Some points, one per row:
"0.24 -0.18 -1.01 1.67 0.85 1.67 -3.52 0.25"
"0.59 0.16 -0.08 -0.10 -0.08 -0.34 0.20 1.61"
"-0.64 0.45 -0.35 1.54 -0.34 0.07 -2.07 1.65"
"0.68 1.13 0.23 0.11 0.38 0.65 -0.30 -1.95"
"-0.90 0.18 0.12 0.34 -0.06 -0.81 1.94 -0.99"
"0.58 0.25 0.89 -0.36 1.53 0.60 -0.33 -2.10"
"-0.28 -0.27 -0.27 0.94 -0.60 1.10 -2.37 1.88"
"0.52 0.47 -0.36 0.21 -0.26 0.21 -0.90 1.75"
"-0.15 -0.64 -1.40 1.79 -0.02 1.59 -2.85 0.89"
"0.64 -0.22 0.62 -0.02 1.41 0.73 -0.18 -2.23"
"0.32 -0.65 0.62 0.34 0.96 1.46 -1.72 -0.47"
"0.27 1.08 0.83 -0.31 0.35 0.84 -0.53 -0.93"
"0.54 0.76 0.22 0.24 0.13 0.92 -0.05 -0.72"
"-0.18 -0.91 -0.03 0.12 -0.33 -0.50 0.94 0.14"
"0.61 0.36 0.43 -0.27 1.48 0.32 -0.05 -2.62"
"0.68 -0.01 1.12 -0.03 0.80 0.20 0.49 -1.10"
"-0.52 0.93 0.38 0.06 -1.15 -0.50 0.30 1.32"
Here are 12 more points, each followed by its number:
"1.05 0.88 -0.12 -0.15 0.26 0.84 -0.10 0.14" 0
"0.38 0.19 1.16 0.67 -0.30 0.04 0.64 -0.14" 1
"1.08 1.16 -0.34 0.25 0.67 -0.15 0.12 -1.65" 2
"-0.53 -0.17 -0.73 0.07 -0.67 -1.02 0.80 2.00" 3
"0.56 0.43 0.58 0.19 0.97 0.23 -0.03 -1.24" 4
"0.20 1.51 -0.21 0.33 0.02 0.18 -0.34 -0.38" 5
"0.45 -0.20 -0.07 -0.35 -0.15 -0.30 0.15 1.40" 6
"-0.37 0.24 0.75 -0.10 1.22 -0.53 0.80 -1.63" 7
"0.98 -1.73 -0.93 -1.44 -1.04 -3.40 2.70 -0.04" 8
"-0.19 -1.31 -1.70 0.04 -1.08 -0.25 -0.10 0.14" 9
"-0.31 -1.10 -0.10 -0.38 -0.18 0.01 -0.10 0.14" 10
"-0.54 0.19 0.52 -0.23 -0.16 -0.05 1.12 0.42" 11
Which two of these numbered points are nearest to each point below by angle, seen from the average point of the first points? Their numbers follow each, nearest first.
"0.19 0.13 -0.10 -0.08 0.34 -1.58 2.12 -0.96" > 8 7
"0.97 0.53 0.57 0.01 1.08 -0.36 0.41 -2.14" > 4 2
"0.75 -0.17 0.82 -0.21 1.74 0.63 -1.09 -2.20" > 4 7
"-0.42 0.06 0.60 -0.24 -0.20 -0.59 1.58 0.59" > 11 3
"-0.04 0.48 0.45 -0.06 0.83 -0.40 1.17 -0.76" > 7 11
"0.95 0.32 -0.28 0.14 0.37 0.42 0.05 -0.94" > 2 4
"-0.21 0.28 -0.01 0.10 1.35 -0.65 1.73 -1.61" > 7 4
"0.24 0.38 0.11 0.07 0.27 0.30 -0.53 0.14" > 6 3
"-0.96 0.82 -0.78 0.33 -0.18 -0.90 0.71 1.50" > 3 11
"0.63 -0.36 0.24 0.01 0.86 1.55 -0.33 -1.39" > 4 2
"-0.74 -1.26 -0.04 -0.56 -0.69 0.01 -0.10 0.14" > 10 9
"-0.67 0.45 0.83 -0.66 0.33 -0.83 1.12 0.14" > 11 7
"0.31 0.64 0.03 0.67 0.14 0.82 0.38 -1.66" > 2 4
"0.86 0.15 0.59 -0.20 0.92 1.05 -1.04 -1.38" > 4 2
"0.15 0.37 0.10 -0.66 -0.67 -1.85 2.32 -0.04" > 8 11
"0.62 0.09 0.69 0.42 1.13 0.77 -0.61 -2.29" > 4 2
"0.06 -0.56 -0.48 -0.48 -0.86 1.07 -1.45 2.44" > 6 3
"-0.03 1.19 -0.31 1.83 -0.20 0.09 -0.10 0.14" > 5 3
"-3.17 -2.83 -4.28 -2.24 -3.67 -3.29 -0.10 0.14" > 9 10
"0.85 1.19 0.01 -0.06 0.05 -0.40 -0.05 0.35" > 5 0
"0.22 0.36 0.50 -0.37 0.28 0.19 0.55 0.00" > 11 1
"0.80 0.77 0.56 -0.01 0.81 0.32 -0.10 0.14" > 0 4
